(in the rows, 128 means zero)
Where one turn sends some rows of the set: a few examples, then the rows asked:
vige: [122 159  68 137  85 110 131 106 139 125 152 105 156 172  84 124 122 147
 113 118 177  99 122 113 140 118 165 159  89 160 121 138 147 132 114 139]
lile: [142 117 110 143  91  78 143 147 125 117 124 103 146 175  88 131 104 158
 154 111 168 120 138 128 114 110 154 118 116 134 104 137  92 124 103 154]
nuzu: [113 103 127 115 102 134 123 106 134 145 148  76 114 171  73 143 125 127
 130 127 146 146 136 132 159 119 136 140 172 163 112 148 141 115 119 135]
bamu: [131 134 105 140  99 102 124 117 141 118 130  94 151 156 109 133  74 167
 141 131 143 139 127 137 102 142 133 168 106 116 139 141 158 118  93 145]
bila: [136 115 117 147  96 101 130 119 108 129 141 112 136 188  93 155 108 192
 147 105 178 107 140  86 156  97 133 155 124 161 118 121 120 125 109 142]
Gumin: [120 115  93 154 113 115 108 115 125 123 127  94 131 114 100  94 113 148
 141 108 166 130 124 144 140 108 129 154 135 127 133 175 148 131 101 127]
safar: [138 126 126 125  95  94 119 103 141 110 130 113 156 186  76 121 145 146
 114 115 157 123 102 148 101 123 138 135 121 178 112 146 141 123  95 130]
nozal: [130 131 121 134  89 104 104 119 115 125 130  89 138 173  94 121 112 185
 145  98 151 132 136 148 141 127 132 172 114 177 181 147 138 118 100 129]
Vav: [129 131 116 135 100 114 120 112 117 136 107  83 144 173  93 146  88 127
 137 132 187 123 148  91 153 139 161 153  98 141 135 139 118 140 121 124]
Zus: [106 106 129 107 136 112 115 127 116 117 148  77 133 149  84 112 129 174
 164 111 147 137 145 123 118 104 148 128 113 141 104 139 143 113 129 142]
Sug: [141 136  98 140  90 105 137 107 136 141 123  96 144 171  91 150  93 155
 116 110 130 124 109 121 172  97 142 161 151 139 107 147 130 151 141 112]
rimot: [141 124 107 138 111 121 107 113 146 136 130  82 113 161  89 118 128 181
 116 139 129 126 112 109 155 120 156 144 119 121  92 137 154 104 137 140]
vum: [112 123 129 142 111 116 126 128 116 124 146  76 150 163 102 133 103 115
 158 103 144 155 144 156 140 105 112 152 135 154 126 148 176 118 102 117]
beked: [117 143  98 138 106 141  91 100 129 137 140  96 129 174  83 149 135 159
 149 128 152 119 155  97 140 126 106 129 132 156 121 145 163 104 120 163]
punu: [128 127 106 127  89 113 109 118 110 129 139  93 144 179  84 129 149  89
 140 114 173 136 131 151 153 122 159 140 126 172 145 138 141 123 109 128]
zedo: [150 129 116 138  76 102 131 117 102 129 134  88 143 176  99 144  90 129
 144 113 125 136 127 120 123 120 144 110  99 116  91 125 161 127 112 124]
Pog: [112 138  70 121  75 144 116 119 139 144 165 112 131 185 102 119 126 154
 141 102 149 119 117 143 129 102 153 119 138 163 118 161 120 107 116 131]
zaz: [159 117 102 177  77 116 111 130 128 128 144 110 133 160 129 128 103 178
 158 102 145 131 140 129 162  99 138 133 121 135 106 149 112 132 119 131]

zedo turns into Sug
bila turns into lile
rimot turns into vige
Now find these:
beked turns into safar
Zus turns into Pog
nuzu turns into punu

Where one turn sends some rows of the set: a few examples, then the rows asked:
Fovit: [157 107 147 131 130 148 134 129 114 130 113  98 100 130 145]
piz: [136 108 137 129 121 125 128 111 104 122 141 139 124 103 157]
toz: [131 130 121 115 146 115 140  92 118 135 121 113 100 121 143]
linu: [114  93 157 134 136 147 134 112 134 104 135 111 129 139 125]
duli: [146 102 127 120 108 130 128 108 120 121 155 117 121 123 159]
geron: [113 138 123 145 134 157 132 149 135 106  89 122 114 143 125]
gev: [135 123 142 140 127 111 124 145 147 146 160 131 128 111 143]
toki: [ 96 101 132 133 135 118 158 132 147 135 119 127 131 143 141]
paf: [128 137 149 117 126 129 122 107 152 119 143 126 118 126  95]
nunas: [135 115 105 145 114 157 108 162 123 118 127 123 121 133 150]
Fedap: [142 165 100 140 129 147 110 133 137 111 122 126 106 115 130]
sol: [130 142  89 132 138 144 110 145 118 120 114 123 114 124 157]
kune: [125 133 119 146 118 150 117 173 149 126 116 123 118 144 123]
Beboz: [151 152 118 151 127 141 116 149 126 115 116 117 160 144 137]
Buva: [134 140 136 140 136 122 137  94 150 134 136 122 104 126 103]
vefuv: [103 113 143 131 161 116 138 142 144 138 126 112 131 139 145]
nuga: [117 141 130 103 146 113 132 102 120 129 113 137 115 117 133]
Fere: [142 123 122 142 160 134 125 123 125 164 106 123 111 137 127]
vetes: [117 109 106 136 128 152 143 111 144 103 130 151 145 121 144]
rusem: [123 116 125 120 112 107 140 145 157 146 152 124 124 126 143]
bibuv: [147 151 122 145 134 143 118 146 124 114 107 110 157 152 133]
lav: [150 136 144 111 108 137 141 146 157 116 133 101 106 119 137]
siz: [139 122 110 156 136 144 120 116 149 145 140 152 132 125 113]
lat: [ 99 108 136 128 139 119 156 129 138 137 108 131 134 150 146]
ped: [112 139 115 103 131 131 155 135 162 107 116 124 129 122 149]
lutab: [154 160 121 134 119 143 117 140 123 105 108 115 151 142 127]
sar: [143 104 124 118 109 122 134 113 120 127 151 115 112 115 159]
todod: [118  98 147 155 124 141 150 102 143 116 133 127 124 137 116]
Vovi: [134 144 121 153 120 166 123 126 129  89 109 124 109 124 123]
kiru: [127 133 121 114 154 116 139  93 120 130 118 111 109 131 153]
ruda: [151 149 126 139 125 148 118 139 120 105 107 109 153 150 129]
nis: [129 125 128 117 112 108 131 143 159 151 152 129 128 135 136]
sefef: [149 160 116 134 122 138 121 142 119 108 106 122 155 139 140]
Feb: [139 151 141 140 136 118 136 100 158 135 140 121 110 128 109]
Gup: [150 150 116 146 121 141 120 143 118 108 112 124 161 138 145]
teneg: [127 101 154 157 118 143 148 102 137 113 134 129 127 137 125]

duli turns into kiru
linu turns into vefuv
Beboz turns into Gup
Now find these:
siz turns into vetes
sol turns into Fedap
todod turns into toki

Where one turn sends some rows of the set: a few examples, then the rows asked:
Rudiz: [135 131 158 130 133 141 124 125 151 141 127 119 113 120 131  93 118 119
 122 145 120 106 125 163  86]
koro: [128 133 152 130 166 133 126 104 154 140 100 141  89 135 111 151 101 144
 126 149 135 112 109 155  94]
nane: [123 144 143 146 117 136 146 172 155 113 136 119 116 110 105 128 122 147
 145 123  98 141 128 130 131]
Teza: [116 125 177 131 125 161 141 127 133 130 104 128 108 113 106 127 113 108
 133 154 108 105 139 158  73]
gake: [145 131 170 110 126 131 115 127 148 108  84 116 101 131 122 141 106 161
 131 124  98 102 147  98  87]
lig: [137 134 164 143 156 142 127 110 141 120 116 154 110 112 117 110 131 159
 120 103 125 137 131 132  58]
pobo: [111 164 191  96 136 112 144 112 147 149 127 146 101 117 118 121 119 144
 138 149 103 131 139 125 127]
luv: [116 139 202 126 145 102 137 146 135 110 120 126 117 119 112 112 111 125
 123 119  99 127 124  99 128]
Gazu: [111 104 145 118 142 114  99 143 134 143 110 144 105 138 118 146 125 159
 121 121  87 119 138  98  81]
dagi: [123 123 170 147 132 136 106 123 138 126 101 131  92 135 101 140 102 174
 140 160 101 128 170 104  85]
Vil: [120 115 147 155 129 104 133 119 115 156 120 148 101 107  99 129 111 144
 142 139 118 127 111 140  68]
Gimi: [ 93 149 171 104 176 130 120 137 159 104  99 142 119 116  86 154 122 147
 133 154 100 120 141 135 102]
dezod: [134 145 135 147 150 104 118 122 126 120 129 164 123  91 102 112 138 151
 123 116 108 137 150 129  79]
babil: [126 145 199 137 153 111 140 107 140 120 119 119  97 116  95 171  94 129
 141 151 125 125 139 125 109]
kapot: [112 166 167 111 130 104 127 140 144 139 102 111 103  99 100 151 116 151
 158 134 124 133 112  94 112]
novar: [138 163 146 141 123 129 153 148 158 108 123 122 114 115 102 137 116 151
 149 122  99 148 127 136 136]
gupi: [141 125 135 124 136 134 118 126 151 146 124 121 123 108 119 109 133 119
 126 136 127 101 114 158  97]
fabo: [108 138 170 128 163 147 130 121 149 123 134 134 118 102  82 155 121 155
 127 151 111 112 168 159 115]
soti: [124 104 165 128 116 118 117 155 139 107 121 108 118 125 106 161 112 152
 140 130  83 116 142 111  74]
Gem: [118 165 196  89 142 104 135 122 148 123 124 141 108 106 126 115 118 137
 131 136  92 131 141 118 115]
gali: [144 147 137 144 136  94 127 123 127 116 133 152 128  94  99 116 137 140
 150 123 117 138 146 122  82]
kat: [117 137 146 150 119 139 113 165 125 125 121 127 117  95  92 119 120 171
 122 136 111 157 117 120 109]
Zite: [135 105 170 153 140 133 110 130 144 138 108 119  89 150 121 135  98 149
 109 132  75 130 137 125  94]
ridar: [135 131 153 154 142 102 146 138 146 130 116 116 113 104 102 143 121 161
 142  88 107 135  96 122  94]
rira: [116 125 177 133 166 129 130 107 153 137 147 131 120  99  88 154 124 150
 122 149 107 115 149 168 108]

Teza turns into lig
Zite turns into Gazu
Now find these:
Rudiz turns into dezod
gali turns into novar
kapot turns into babil

